One turn moves every row onto another: examples first, then more rows asked
kuv: [  0  23 -19  10  -9 -13  -3 -22 -28  -3  -2   7]
pega: [  0  28 -24  25 -10 -10  31 -16   4 -15 -13  -7]
mudem: [ 21  16  -9  25   8   2  18 -37 -16 -46  -2  -6]
kavis: [ 17   5  -4  24  -2  -5  10  11 -20 -17   1  -8]
Fakub: [ -5  23  -8  30 -17 -16  22 -15  -4 -20  18  12]
tukil: [ 21  34   4  22   6   2   9 -22  -7  -8   4 -18]
gep: [  8 -10 -12  38  -4  -1  10 -43 -14 -17  -5  14]
ludig: [ -4  23 -14  24 -14  13  -7 -23 -16  -3   6 -14]
boda: [ -2  33  -7  15   7  -3   5 -23 -16  -6  -6  19]
rosir: [ 11   4 -10  22   3   8  19 -15 -31 -22  18  15]
kur: [ 13   5  -1  53 -11 -14  22 -25 -11   1  -3  -2]
demum: [ 27  16   5  36  12   0  12 -27 -16 -23 -12 -17]
dak: [  0  14  -8  29   8  -7  24 -35 -16 -36  18 -13]
fetom: [ -4   2 -20  12 -15 -10  -2 -30  -2 -24   2   7]
Ged: [  3  11  -5  40 -10   6   6  -8  -8 -14 -20 -23]
vuv: [ -3  14 -16  19   1  -3  24 -31 -23 -18  -9  26]
favob: [ 13  11  -6  32  10  11   2 -18   2 -11   4 -23]
sukig: [ -6   8  -5  43  -5   0  32 -25 -19 -36 -13  -7]
bufuv: [ 19  20 -23  34 -15 -14   3  -5 -20  -4 -15  -9]
puf: [ -1  24  -6  34   3 -10  32 -34 -18   4  -9   1]
Leziz: [ 16  11 -20  44  -6  -4  30 -14 -14 -19 -22  11]
fafad: [  5   3   1  34  14  -3  18 -21  -4 -34  -6 -21]
rino: [  7   9 -20  30   5  -4   1 -45 -31  -4 -13  -3]
veraz: [ 11   7 -10  11   0   7   0  -2 -23 -13  14   4]
madi: [-13  20 -13  27  -9   7  19 -40 -27 -25  13   2]
vimu: [  1  17  -9  26 -23 -23  11 -12   1  -7   5  -9]
nuked: [ 24  23 -24  47  -7 -13  12 -15 -21 -30 -16   0]
zoku: [ 13  -8  -6  42  -2  -3 -12 -22 -16 -15 -10   4]
lene: [ 10  29 -23  34  -1   4  25 -23  -9 -26  -7  24]
gapos: [  9  12 -37  21 -10  -4   1 -26 -10 -25 -17 -12]
kanel: [  6  15   2  43  -7  -5   4 -23 -16   8  12   8]
Zofu: [  7  22 -14  28   4   7   7 -32 -11 -14  27 -15]
Dut: [ 12  27  -7  28   0 -20  -9 -15 -28 -10 -16  -5]
renu: [  2   0 -17  30 -13 -13   6 -15  -5 -43  -5   7]
Sabo: [ 14  34 -10  11   1   4  15 -31  -7 -30  14  -6]
muf: [ 17   2  -4  36   1  -5  29  -2 -28 -27   6   4]

madi moves to ludig
pega moves to puf
Now these:
renu moves to Fakub
rosir moves to veraz
kur moves to gep
Leziz moves to vuv
fafad moves to dak
Dut moves to nuked
tukil moves to demum

One turn moves every row onto another: examples first, then more rows asked
Muz: [  1  -7   8  11 -27   7   1 -25  -9  -2   3  -3   4   8 -23  37 -13 -24
  21 -29  -4   1 -12   6  35   6   6]
Nubud: [-18 -38  33 -27 -19  -8  31 -32  10  -6  12   4  20  17 -12  19 -13 -42
  21  -1   7  11 -14  -7  44   4 -16]
naluv: [-14 -22  36 -19 -14  12  11  -5  -6   2  26 -13  11   5 -25  24 -13 -32
  16 -10  18  18  -6  -3  62 -15  -8]
befu: [-10 -18  43  17 -22  10   5 -19   6  -9   8   7   5 -15 -14  33   1 -23
  18 -22  10  14 -16  -8  32 -16 -11]
ziku: [ -1 -13   6   4 -23   5  -8 -27  -4  -3   6   3  -7  15 -17  44 -11 -33
   7 -19  -5   7  -2  -1  31  -3  -3]
Laku: [ -7  -5   3  -6 -20  15  23 -18  13   0   9  -3 -14  -7  -5   3 -22 -14
  28  -9   8  11 -49 -24  32 -34  -7]
Vati: [-14  -7  -6 -16 -21   9  15 -21  24  13  -2  -5  -2   8 -13   6 -23 -13
  24   1   3  -4 -32  -5   9 -13 -21]
Fidav: [ -2 -13  13  13 -22   2   1 -24   5  -7  -1  11  -3  10 -13  38 -16 -41
   6 -21 -15   3  -9  -9  29  -5  -6]
daber: [ -9 -23  11 -21 -16  -5  33 -35  -4   6  24   1 -11 -11   6  -1 -16 -22
  49 -12   7   6 -33   6  21 -11 -13]
kopu: [-13  -2  -2 -10 -19   8  18 -19  11   3  13  -1 -10  -5  -6  14 -27  -5
  19 -10   8  13 -47 -17  24 -37 -10]
Tivun: [ -9 -18   8   8 -30   9  -4 -22  -4  -1   3  12 -11  10 -13  37  -3 -25
  11 -23  -7  -8 -12  -1  23  -6   8]
mov: [ -8 -11  -2 -33 -16   6  22  -7  -1  23   5  -6  -1 -10 -10  -3 -33 -30
  32  -1  -3   1 -19   0  21 -15 -18]
kezil: [ -4 -26  16 -27 -17   5  29 -29   4 -18  -7  15   1   6  -5  37 -28 -52
  13 -10  -9  15 -10 -16  32 -10 -12]
sok: [-14 -22  34   1 -19  21  12 -17  -2 -10   5  -5  17 -20 -20  35  -8 -12
  31 -25  27   7 -18   1  37  -7  -7]
der: [ -9  -9   8 -10 -17   9  17 -12  14  -4  13  -2 -13  -5  -1   1 -22  -8
  20 -10  14   7 -45 -25  23 -32  -7]
felev: [ -8 -16  39   5 -27  22   3 -15  -2   0   7   1   6 -19 -19  35   2 -16
  17 -14  20   3 -20   5  38 -24  -8]
ribe: [ -9 -10   5  -7 -12  13  14 -17  27  10   1  -5  -9  11  -5  -1 -22 -18
  30  -5   5 -13 -27  -1  10 -12 -18]
lobif: [-18 -25  38 -23 -26  12  24  -4  -5   5  27 -12   9  10 -26  14  -9 -25
  22  -5  10   3 -15   0  62 -11   0]
taba: [  1 -21   3 -33 -24  13  23 -33  -6 -11  -8  17  -5  11  -7  43 -25 -49
  10 -10  -6   7 -18  -1  32 -17  -3]
Pupu: [-20 -40  22 -35 -16   1  20 -33   8  -7  12   0  15  26 -16  27  -8 -36
  19  -3  19  13 -10  -2  40   4 -15]
Vobup: [  6 -16   5 -29 -22  12  22 -27 -11 -17 -14   9   1   2 -11  42 -24 -34
  18 -24  -1  21 -16 -13  30 -13   9]
velog: [ -1 -16   3 -24 -11   4  22  -9  -3  17   8  -6  -9 -14   2  -1 -39 -30
  33  -3  -3  -8 -14  -4  23 -14 -11]
redak: [ -2 -13   5   8 -33  11  -5 -25  -7  -3   1  11  -6   1 -16  40  -8 -34
   6 -19  -4  -8 -18   4  28  -6  -4]
binek: [ -8 -25   2 -32 -21  18  25 -22  -5 -14  -3  16 -11  13  -6  41 -27 -44
  12 -14  -9   4 -14 -11  32 -19   5]
nasaz: [-13 -20  30 -25 -11  14  21  -3  -3   1  12 -11  23  15 -28  17 -23 -32
  23 -20  17  12 -17  -1  62 -12   2]
Bipe: [-17 -40  20 -43 -27  -2  29 -35   2  -5   8   7  18  17 -11  25 -13 -37
  14   4  18   4 -25  -2  44  -4  -9]
dur: [ -8 -14   1  -6 -18  10  15 -24  27  16 -10  -2  -3   6  -5   0 -18 -17
  34   1   6 -10 -30  -7  14 -13 -14]
Fega: [-25 -45  21 -41 -24   6  34 -31   8  -9   9   5  11  20 -10  28 -14 -30
  23   2  13  -2 -17  -4  38   0  -6]
kubo: [-13 -20  41   1 -28  24  10 -12  -5  -5  12   1  -3 -19 -18  32   7 -12
  25 -18  15   7 -16   0  34 -21  -1]
subi: [-14  -9   4  -6 -16 -13  15 -28  -2  25  29  -1  -3   4  -5   8 -20  -8
  30 -15   5  11 -39   3  35 -29  -1]
vema: [-11 -25  10 -18 -14   2  34 -36   1  12  14   5  -6 -14   5   1 -16 -26
  54 -12   9   8 -35   7  26 -19 -12]
diti: [-15 -21  39 -21 -25  13  20  -9  -2   3  25  -8  15   9 -28  15  -7 -31
  16  -6  19   8 -26   5  64 -17  -8]
sab: [ -4 -16  -4 -21 -16   6  21  -9  -2  20   4  -4  -4 -12  -4  -8 -34 -38
  35  -4  -4  -6 -22  -8  31 -13 -10]
vur: [-13 -21  33   5 -21  20   1 -22  -1 -12  14  -2   1 -15 -18  41   3 -19
  22 -20  21  16 -10  -1  33 -12 -15]
Mas: [-12 -20  49  -8 -17   3  21  -8   0   1  23  -6  15   0 -22  15  -9 -35
  19 -12   8  20 -14  -7  61 -16  -8]
dafo: [ -4 -25   6 -35 -17  13  18 -28  -5 -20  -2   9  -6   8  -9  43 -23 -46
  10 -11   2  21  -8 -16  32 -12  -8]
Bosu: [-17 -21   8 -25 -15  -3  26 -28  -7  18  21   4   0 -17  -2   1 -15 -22
  46 -12  10  11 -32  11  19 -17 -17]
debep: [ -8 -16   5  -1 -19 -14  18 -31   3  25  22  -4  -2   6   0   1 -21 -11
  34  -7   5   4 -38  -7  43 -24   5]
fazo: [-16 -36  12 -34 -20  -1  23 -33   5 -12  -3   6  23  27 -15  22 -11 -31
  22 -15  19   9 -24  -7  33   8  -1]
Rukun: [ -3 -11  13  -9 -16 -14  20 -28   4  20  26  -5  -9  13   2   0 -20  -8
  31  -9   4  10 -34  -4  37 -28   7]

ribe moves to velog
binek moves to Fega
Now these:
vur moves to ziku
subi moves to kopu
Bipe moves to diti
Nubud moves to Mas
Vobup moves to fazo
debep moves to Laku

One turn moves every row onto another: examples first, then more rows asked
Ropek: [-16   2 -17   9  -3 -20  -3   1   4  27  -1  20  21   1   2   9  -4  15
   0 -11   2  -1  17  11  -6  11  10 -26  12  -6  -5  20]
pafu: [  0   9   4   1  22   0  -3  -1   2  17   1  11   5 -13  16  39  -9  -1
  19 -18 -16  17  -9  21   7  -3  25   1 -15 -11  -8  11]
defa: [ -4  -3  12   1 -15 -32 -11   4  -7  17 -16  15 -13  -4  14  -1 -17   9
   7 -12  -8 -26  15   5  -4  18   4  -2   1 -27  25  16]
laget: [ -5  -8  11 -14 -24  -8   5  -7  -3  18 -22  -8 -17 -12  -1  19   4  -3
  16 -33   8  -2 -16  -6  16  18  14 -14  15  -8  -3   9]
Bek: [ 17 -11   3   3 -16  -7 -25  -2   6   8 -25  22 -18   2   6   4 -23  14
  28  -9  -1 -17   7   0  -7  16  -2 -21  -8 -14  10  -5]
vira: [-13  11  -3  -7   6 -26 -16  -4   1  25 -10  21  13 -11   0  14 -12  19
   0   2  -7   7  16  11   0   7   0 -23   8 -12   8  27]
tezak: [ -1   0 -25   8   2 -10 -14 -14   6  15 -11  13  15  -6  -4   4 -20  13
   6 -10  -2  -2  13   8  -1  11  -3 -27   8 -17 -15  28]
kisi: [ -7  -9   3   8  -8  -4 -11   9 -11  35  -7   1  -9  17 -27   1  10 -12
  22  -9   1  -1 -10   8  19  26  14 -13 -16 -25 -14   1]
Zame: [  5  19  -3   8  15   3   5   8   4  20  -6  15  -3  -6  23  28  -5   4
  12 -17 -21 -12  -1  19  -5 -13   9   5 -13  -3 -19   6]
gunam: [ -3  16   4   2   4  -2  14  13  -2  27  -2   2   4 -13  22  30   4   8
   3 -20 -15   6  -1  26   8 -10  21 -15 -15 -20 -12   4]
dil: [ -1  -4   3   3 -25 -23 -32  -1  -6  20 -18  24 -15 -16  10  16 -26  17
  13  -9 -14 -15   2  -3  -9  14  11 -14  -8 -33  11  10]
Bolem: [ -3  15   4 -19   2   3   5  -1   0  -1  -5  24  -4 -18 -18  33  -1 -17
  15   5 -23  -3  -9   5  -1  20  -7 -12 -21 -24  -8   2]
mev: [-11  -9  13 -18 -10  -3  -7  -3   5  15 -26  -8 -27   1   6  25  -9  -9
  20 -32  -2  -4  -4  -3  13  19  10 -15  11  -4   6 -12]
Vum: [ -9  -5  22  11  -2  11   3  14 -10  34 -17  -3 -14  18 -15  18   1 -11
  15  -7  -2  -8   7  12  20  32   0 -18 -22 -12 -11   4]
totu: [-15  -3   8  17  -5  -6   3  13 -10  21   4  15 -17  -4 -21  -5  10 -12
  14 -30   0   0  -4  10  15  28   7   0 -16  -9 -23  11]
Sasi: [ -1  14  -1  -1   5  -1   3  12 -17  -4 -15  37 -10 -13 -18  22  -8 -12
  25  -5 -24 -10 -11  10  -2  22  -9  -8 -24 -11 -15  12]
vumo: [ -1 -17   1  -5 -24  -4 -12 -15   0  26 -32  -7 -16   3  -4  22 -11  -9
  12 -23   2 -11  -6  -3  15  24   6 -19  -4   4  -4  -9]
naru: [ -5  -7  11  25  -6   9  -4  16 -11  21 -15   7 -16  -2 -19  -7   0 -10
  13 -12   0  -9  -1  21  23  28   7 -15 -20 -28 -13  19]
Ranos: [-19  19   7 -17  11 -14  12   4   2  20  -9  10   6  -4  13  37 -12   7
  15 -17 -16   9  13  17  -7  -4  24 -18 -17 -17  -2   6]
mel: [  0  17  -3  -4  12   6   5   7 -15  -4   0  21 -11 -10 -16  19   6 -16
  15 -11 -25  -9 -18  -3  -2  17  14   2 -14  -9 -17  15]
verog: [ 11  -9  11  -6 -10 -11 -19  -5  -2   9 -19  15 -17 -11  20   5 -21   4
  12  -6 -11 -25   8  13  -6   7   7 -14  -6 -39  16  -8]

Bolem moves to tezak
mel moves to vira
Now these:
Bek moves to totu
kisi moves to pafu
gunam moves to verog
defa moves to Vum
mev moves to Sasi

One turn moves every row onto another: examples first, then more rows asked
som: [ -1 -19   0   1  -5 -26   0 -16  -6  -7   3 -25  11  -5  -7   2 -13 -16]
Mamen: [  5 -22  -1  18   9 -20   8   0   2   1  -9  -6 -15 -24  12  -9 -17   1]
farid: [  8 -24  -5  15  -8 -23  14  -1  -1   2   1  -4 -12 -16  14   2 -29   5]
Fezad: [ 10   0   2 -29   7  -6  20   4   6   3 -13  16 -11  -2  -3  -3  10  11]
bune: [ -3 -18   0  -1  -2   1  -2  10  -4   1  -3  16   6  -5  13   8  16 -17]
rora: [ 15  -8   2  30  -3 -15  10   3   2  -3  -8 -17 -11  -8  -7  -3 -21  12]
Vuku: [-20   5  -2 -14  -4 -15 -14  12   3   7  12   7  -5   7  15  -6   2  12]
vifip: [-11   6  -5 -10   2   5   0   8  -6 -17  16   1  10  13  -5 -14  -9  20]
palep: [-15  -2  13  -1 -23 -22  16   4   4  16 -18  -6   2   5  -3  -3   8 -12]
rak: [-24  14  -2 -12  -3  -7   8  -2   1  -7   2  -8   3  10  -6 -23  -6  18]
Ruz: [ 10  -4   5 -31 -12 -14  21  -1   6   9 -10  18  -6  11  -5   6  -4   6]
Dulat: [  5 -11 -10   0  11 -18  -2  -1  -9 -10   9 -26  -5 -25   9   2   8   0]
Mizi: [ 11 -13 -11   7   0 -10  -6 -14  -9 -16  13 -23   6  -9  -1  13  -3  -7]
zoka: [  0 -10  -4  -2 -23   7  30  -4 -11 -13   2   2  17   9  -8   5  -8  -3]
div: [ -2  13  -6   6  -6   7  23   3  -1  -7 -11 -10  -4  -7  -3  -4  23   8]
kezu: [  6 -18   3  26   5 -15   5  -7   4  -2 -16 -10  -6 -11  -5  -9 -21  -4]
dafe: [  2 -13   5 -10 -12 -12  27  36 -13   0   7   1   2  -6   6   0   4  10]
vobat: [-13  -3   1 -14  -9 -10  -8  16  -4  -3  20   8   8  18   3  -4 -14  13]
Reb: [ 19 -15  -9  26  -6  -9   8  -3  -1  -6   3  -6 -11 -10   6   8 -23  11]
pafus: [  2 -15   1  -4 -15 -38  10   1  -9   0  11 -32   1  -8  -1   5 -14   1]
Famuv: [ 10  -6   6 -25   2  -2  15  -6   6  -1 -16  19   2  11 -15  -1   0  -2]
benar: [-28   9  -5 -12  -4  -9  -8 -12   7   2   1   3   0   9   8 -13  -1   4]
Lin: [ 20   0  -2 -22  -1   3  10   0   5  -1  -6  21  -7   9  -6  11   7   9]
relir: [ 16   3  10 -23  -4 -11  19  13   6   5 -12  11  -6  12 -17  -1   3  14]
Guzos: [  7  -3   1   4   1 -29   6   9  -7  -6   6 -39  -4 -15  -6  -2   2   9]

rak moves to benar
Mamen moves to farid
Lin moves to relir
Now these:
Mizi moves to Guzos
bune moves to dafe

